In the rows, zero is written as 128.
Named turns come first, each shown by rows before and after it. Which turns, in which order, take the first row of each pair that follows to the second? Write the first one first, as in the answered first pair.
turn A:
[139  71  83 114  95 103  87 149]  ->  [115  69  88 100 103 112  85 148]
[112 134 131 121 106 146 117 121]  ->  [102 129 139 112 126 132 124 121]
[139 105 166 129 162 100 119  97]  ->  [174 110 150 148 139 104 116  99]
[131 126 108  99 123  85 108 128]  ->  [137 129 105 102 117  89 107 128]
turn S:
[161 137 142 155 117 150 137 107]  ->  [166 142 130 156 116 140 137 113]
[ 96 145 124 134  97 166 109 150]  ->  [101 123 175 135 122 164 110 127]
[114 130 122 116 168  74 146 139]  ->  [103 143  91 109 148  86 143 150]
turn H:
[144 123  76 119 112  85 118 146]  ->  [177 102 161 148 129 113 128 109]
[124 112 170 123 156 132 126 113]  ->  [ 91 132 112 100 146 116 118 138]
[124 133 104 129  90 145 125 138]  ->  [146 122 135 145  96 154 128 123]
turn W:
[115 131 165 132 144 114 128 116]  ->  [ 99 137 145 118 145 106 130 130]
[125 105 110 111  78 165  58 117]  ->  [155  88 170 131 105 163  75  92]
[145 142 107 161 108 172 136 154]  ->  [160 135 134 173 124 168 146 144]
[142 145 157 150 128 110 154 127]  ->  [122 151 139 138 134  99 158 141]
Pairs:
(two turns a pair)
[129 138 100 127 113 155 126 132]  ->  [100 129 125 108 155 135 140 130]  A A
[ 72 134 132 106 161 136 164 142]  ->  [ 74 137 119 103 160 119 161 145]  W A
[100 129 162 121 138 149 140 113]  ->  [123 138 107 122  89 143 111 125]  H W
[146 112 162 148 146 116 138 113]  ->  [128 130  91 129 127  93 127 142]  H H
[118 129 157 139 141 150 137 116]  ->  [110 143 109 126 108 153 115 131]  H W
[125 134 141 143  95 186 132 128]  ->  [ 81 146 115 117 115 163 145 151]  W H
[ 96 118 109 104 152 106 130 134]  ->  [122 125  84 115 132 102 122 138]  A W
[ 93 118 114 101 136 112 149 146]  ->  [112 124  88 111 116 107 138 153]  A W
[ 98 133 114 132 122 164 134 149]  ->  [121 123 146 147 125 173 132 130]  W W
[137 139 115 123 112 140 132 143]  ->  [113 132 129 108 133 134 136 141]  A A
[ 95 124 136 115 177 107 161 108]  ->  [171 139 100 164 127 110 154 110]  A A
[131 105 150 129  88 131 107 129]  ->  [132  97 160 122 112 110 114 128]  A S
[151 142 124 171 122 137 189 145]  ->  [135 148 104 161 119 133 186 154]  W W
[141 170 109 162 114 135 157 146]  ->  [ 96 164 135 139 119 168 153 139]  S A
[ 99 151 115 115 108 169 156 133]  ->  [ 94 136 153 109 136 161 164 120]  S W
[121 129 151  98 116 196  84 131]  ->  [ 92 142 108  77 126 167  91 155]  W H
[136  90 148 117 151 102 101  97]  ->  [123 107 102 111 149  76 111 121]  W S
[143 147 132 140 168 128 193 156]  ->  [133 162  89 135 138 134 179 170]  W A
[149 118 131 108 151 103 115 123]  ->  [156 126 110 110 138 104 111 128]  W A
[157 109 112 129 111 132 101 119]  ->  [158 105 131 132 116 141 105 113]  W A
[143 137 120 149  99 136 115 141]  ->  [118 122 155 130 117 153 107 126]  A S
[ 64 147  92 116 154 118 157 143]  ->  [ 59 140  92 113 120 160 130 132]  S W
[154 167 127 170 141 102 207 154]  ->  [141 179  76 159  97 123 178 169]  W W
[ 84 147 154 118 135 156 147 137]  ->  [ 88 145 157 118 156 129 157 138]  W A
[ 88 106 107  77 106 133  70 120]  ->  [ 96  93 126  75 158  81  93 118]  A S
[156 127 153 144 159 126 134 120]  ->  [114 146 102 117 157 109 139 147]  W W
[123 124 134 108 173 104 150 130]  ->  [122 142  79 105 133 117 130 147]  S W
[129 101 135 134  99 136  89 111]  ->  [154  98 138 147 126  95 109 116]  W S
[136 157  81 131 116 118 175 149]  ->  [112 151  83 118  88 158 146 139]  W A
[119 150  94 164 106  96 180 143]  ->  [ 95 150  85 150  76 136 150 139]  W A
[143 126 127 140 101 155 104 118]  ->  [124 117 150 127 115 159 103 113]  S A
[ 51 139 127  89 123 187 133 134]  ->  [ 48 142 101  76 142 142 139 150]  A W
[102 127 130 116 149 118 148 135]  ->  [ 96 126 129 112 135 140 129 129]  W S
[103 125 169 110 141 138 120 117]  ->  [ 84 132 140  98 131 141 114 131]  W W
[124 120 194 121 163 129 162 107]  ->  [ 92 146  78  91  93 137 113 144]  H W
[ 91 140 125 122 139 136 152 157]  ->  [153 135 111 150  94 144 123 145]  W H
[160 123 103 126  88 103 104 139]  ->  [163 123 109 133  78 120 108 135]  W S
[ 80 142  89 104 154  94 132 164]  ->  [ 75 133  86  93 134 119 103 154]  W A
[111 150 103 125 114 163 149 154]  ->  [102 141 129 114 158 131 167 150]  A A
[181 121 127 139 130 106 116 112]  ->  [152 129 114 121 156  79 136 130]  W W
[ 68 103 106  55 131  65  72 132]  ->  [ 84 122  76  70 128  43  91 151]  A S
[169  95 120 148  93 147  96 119]  ->  [172  92 148 156 105 151 106 111]  W A
[153 150 124 154  91 151 139 130]  ->  [148 141 162 153 121 149 157 121]  S W
[118 151 153 141 156 110 166 154]  ->  [112 161 112 136 137 109 156 168]  W A
[144 133 160 142 137 143 135 122]  ->  [114 148 115 121 146 114 141 149]  W H
[155 117 135 135 122 170 108 103]  ->  [126 122 146 119 177 127 148 118]  W W
[ 85 164  49 110  83 145 130 146]  ->  [177 125 162 170  82 181 125  85]  W W
[113 125 116 102 141 106 117 133]  ->  [110 120 120 101 125 130  99 123]  W S
[178 126  97 138 111  72 145 109]  ->  [190 122 123 149  85 118 126  91]  A W
[134 102 169 122 149 122 109  98]  ->  [ 92 120 122  94 153 105 113 126]  W W
[ 97 136 113  86 143 114 127 123]  ->  [103 135 107  87 121 132 110 118]  S W
[145  82 129 117 121 105  82  92]  ->  [149  94  99 118 128  71  96 111]  W S
[ 90 124 156 130 148 111 143 136]  ->  [140 132 137 154 136  87 147 140]  S A
[154 158  54 120  96  85 106 164]  ->  [ 49 145 108  71 128 140 108 156]  S A
[ 89 147 115 122 154 123 153 162]  ->  [113 144 135 137 168 110 165 154]  S A
[100 102  88  77 130 113  72 127]  ->  [114  87 123  86 120 144  61 105]  S W
[ 93 109 172 102 151 129 111 111]  ->  [177 115 158 149 142  96 126 115]  A A
[135 140  67 132 108 103 133 148]  ->  [113 131  83 120  84 153 104 134]  W A
[169 109 125 117 105 106 116  92]  ->  [162 107 148 116 114 115 120  84]  A W
[112 142 171 138 142 146 172 122]  ->  [ 82 158 116 117 123 146 160 146]  W W
[132 142 184 138 166 117 181 131]  ->  [174 156 144 169  93 156 156 131]  A A
[ 97 124 183 116 174 100 129 137]  ->  [114 143  83 113  98 102  85 161]  H W
[106 135  99 144 105 123 124 147]  ->  [100 122 160 154 125 147 139 125]  H H
[ 74 101 140  95 122 153  98 122]  ->  [118  78 173 114 146 124  98 102]  W S
[173 103 124 115 102 123  78 133]  ->  [128 104 125  90 101 144  71 135]  S A
[163 127 104  88  83 106 104 115]  ->  [182 113 156 101 121  93 127  97]  W W
[132  94 152 117 161  55 140 120]  ->  [179 115  99 152  70 104 110 124]  A A
[141 102 160 121 158  87 120 123]  ->  [108 118  98  98 130  89 105 147]  W W
[158 131 164 133  96 170  96 125]  ->  [185 131 163 144 143 103 130 133]  W S
[150 108 157 153 133 115 124 101]  ->  [113 127  85 125 120  95 116 133]  H H
[ 98 104 190  89 156 135 122 117]  ->  [124 120  91  94  83 134  72 136]  H W
[101 146 129 132 129 165 158 134]  ->  [ 97 149  93 118 133 134 146 149]  S H
[143 108 173 134 143 109 130 113]  ->  [171 127 123 150 108 102 127 130]  A S
[146 103 133 142 128 134 122 105]  ->  [146 113 109 138 145 107 141 121]  W S
[109 137  91 142  59 177 107 129]  ->  [107 102 195 142 123 176 133  91]  S W
[169 137 123 161  90 171 116 127]  ->  [132 124 171 144 120 186 119 112]  A W
[162 116 156 106 162 110 102 105]  ->  [125 132 109  82 162  97 104 130]  W W
[108 154 106 158 139 119 163 137]  ->  [128 151  98 165 103 143 139 130]  W W
[120 151  94 116 112 149 140 123]  ->  [112 147 108 114 110 161 130 114]  A W
[103 131 110 130  97 150 111 136]  ->  [ 93 119 141 119 154 107 135 136]  A A
[156 122 175 144 154 105 149  97]  ->  [186 144 115 161 105 115 139 115]  A S
[165 114 171 150 111 157 110  93]  ->  [ 70 133 124  95 162 111 142 139]  W H
[156  86 137 139 128  73 115  94]  ->  [165 102  96 150  97  82 112 111]  S W
[130 137 108 113 135  92 118 141]  ->  [161 124 154 133 128 124 111 114]  W H
[130 104 137 134 134 161  86 137]  ->  [ 98 111 119 115 150 142 100 152]  W H
[138 144  93 109  94 178 105  98]  ->  [114 113 155  85 157 150 118  77]  A S
[119 111 139 122 126 144 105 119]  ->  [118 106 135 119 131 136 101 118]  H S
[156 122 123 141 145 106 134 136]  ->  [156 123 144 152 139 134 141 129]  S H
[135 145 115 121 169  60 170 142]  ->  [162 164  67 141  82 122 135 144]  A A
[202 112 164 161 111 159 177 135]  ->  [131 135 123 121 164 104 216 172]  W W
[147 137 146 162 141 132 168 133]  ->  [129 151  99 146 126 118 160 156]  H H
[105 133 113 125 103 150 128 142]  ->  [103 128 137 117 149 113 148 140]  A A
[112 130 155 154 112 170 129 117]  ->  [111 124 165 152 160 115 155 122]  S W
[101 123 147 109 191  79 174 135]  ->  [141 164  69 144 123  94 174 160]  A S
[108 115 145 111 102 174  95 111]  ->  [105 108 181 113 152 146 127 109]  W W
[144 151  93 142 124  93 143 155]  ->  [ 99 153 109 126  96 164 123 142]  A S
[108 156 187 142 129 172 175 105]  ->  [102 175 100 128  69 176 133 128]  H W
[122  99 135 106 135 128 144 127]  ->  [154 102 125 128 126 123 146 128]  A A
[124  79 164 115 155 126 107 113]  ->  [178  92 115 141 127 103 102 127]  S A
[157 114 100 114 119  72  85 126]  ->  [126 103 162 108 171  71 118 115]  H W
[ 99  77 152  75 149 125  73 108]  ->  [182  80 147 123 158  75  97 109]  A A
[161 115 145 141 103 140 103 102]  ->  [173 127 126 147 130  88 133 123]  W S
[152 114 152 146 169  52 141 122]  ->  [177 123 164 174 151  79 153 117]  S H
[ 71 163  94 109 122 142 146 141]  ->  [134 143 137 143  86 187 121 102]  W W
[112 147 110 142  94 161 155 146]  ->  [ 99 135 139 135 104 177 150 133]  W A
[123  95 162 117 106 183 103 111]  ->  [ 82 107  95  83 116 137  98 147]  A H
[128 143 116 138 147 110 152 145]  ->  [137 145  98 144 109 133 130 139]  W W
[177 123 147 157 127 117 130 112]  ->  [141 142 102 141  85 150 111 128]  S A
[117 141  77  82 121 113 112 117]  ->  [111 127 108  77 115 137  95 101]  W A
[117 114 154 128 101 173  96 129]  ->  [113 101 172 119 121 154  96 121]  H S
[138 137 109 125 141  82 140 139]  ->  [128 143  86 121 109 106 118 140]  W A
[102 147 124 129 115 171 148 121]  ->  [ 99 139 147 123 137 163 155 113]  W A
[107  98 136  91 117 136  71 111]  ->  [105 103 121  86 119 125  71 117]  W H
[ 67 136 147 121 190 115 174 147]  ->  [103 158  77 136 157  84 173 177]  A W
[181 113 100 143 124 133 139 134]  ->  [179 113 117 147 120 159 142 129]  S W
[171  82 168 107 188  49  94  96]  ->  [196 109  97 120 157  27  95 125]  W A
[139 129  99 117 131 110  98 121]  ->  [141 119 139 123 160 109 117 109]  H W
[140 165 100 144 110 126 170 179]  ->  [157 147 163 160 111 162 168 146]  W H
[ 90 106 118 115  67 168  47 109]  ->  [102  74 197 113 138 125  64  83]  S A
[170 105 174 143 155 110 133 100]  ->  [181 137  88 150  85 124 113 126]  S A
[104 149 133 121 165  81 165 145]  ->  [121 153  80 124  81 133 108 146]  W W
[187 151 143 190 162  88 193 145]  ->  [104 173  88 142 167  82 192 180]  H H
[144 117 125 123 204  69 162 116]  ->  [ 74 147  58  88 148 120 138 144]  W S
[104  98 180 109 148 147 115  91]  ->  [174 103 172 150 143 111 129  93]  A A
[148 150  98 152  80 171 111 133]  ->  [160 133 177 165 152 135 158 115]  W W
[105 135  97 105 125 118 127 145]  ->  [120 133 102 116 139  93 139 144]  A A
[137 109 182 126 168 114 118 108]  ->  [186 123 147 155 112 133 105 112]  A A
[129 137  89 136 104 114 119 108]  ->  [132 125 138 146 108 142 117  87]  H A
[120 141  83 119 113 118 110 142]  ->  [163 123 155 150 148 107 135 115]  H W
[164 134 109 172 119 130 157 133]  ->  [141 144  97 166 114 139 163 145]  W S
[155 128 110 166  79 163  99 136]  ->  [119 108 168 148 109 185  99 114]  A W
[110 109 146 100 162 101 112 116]  ->  [176 123 121 139 127  95 112 117]  A A
[147 144  83 128  80 118  99 170]  ->  [167 134 128 146  67 154  88 150]  W S
[162 113 136 143  60 188  75 101]  ->  [108  92 201 112 123 185  93  87]  A W
[132 120  71 134 130 148 102  91]  ->  [145 108  87 139 136 147  99  82]  A H
[135  88 155 113 122 121 122 101]  ->  [154  97 144 123 132  98 140 110]  W A
[101 157 103 128 112 169 116 128]  ->  [ 86 148 118 115 126 168 113 121]  A W
[121 137 149 134  99 179 125 126]  ->  [110 136 174 131 144 150 156 133]  W W
[167 120 105 121  88 117  71 112]  ->  [174 109 164 129 152  83 115 103]  W W
[ 96 115 138 115 175  82 108 122]  ->  [129 144  76 140 133  79 113 144]  A S
[157 143 110 158 133 102 160 132]  ->  [108 147 123 135 154 109 172 141]  H W
[161 123 124 153 114 111 127 127]  ->  [ 88 134 115 118 132 119 136 143]  H H
[ 66 138 137 113 123 203 106 153]  ->  [ 70 135  84  91 136 133  91 174]  S H
[156  83 143 126 161 138 108 100]  ->  [174  94 123 138 169 110 124 111]  W A
[142 138 136 147 152 104 165 136]  ->  [142 155 108 154 105 143 152 140]  A S
[119 108 142 113 135 118 117 120]  ->  [139 119 119 124 128  97 121 130]  A S
[105 170 110 123 148 118 162 174]  ->  [ 89 169 102 110 128 144 135 171]  W A
[ 97 149 125 141 154 161 147 133]  ->  [131 140 145 158 169 140 152 128]  S A
[200 101 181 177 147 108 152  93]  ->  [211 126 121 190  79 146 128 104]  A S
[132  85 155 102 155  97  94 102]  ->  [148  99 103 103 136  72  90 122]  S W
[115 123 114 116 135 127 138 135]  ->  [133 124 112 126 133 116 142 133]  A A
[145 150 169 158 170 139 163 140]  ->  [158 165  91 151 139 106 145 166]  H H
[157 108 125 117 106 108 107  99]  ->  [128 114 110 102  92 126  99 105]  S A
[114 140 163 113 148 146 117 111]  ->  [ 93 148 134 102 146 141 117 125]  W W
[127 114 151 137 141 150 135 139]  ->  [104 116 135 121 141 146 128 145]  H S
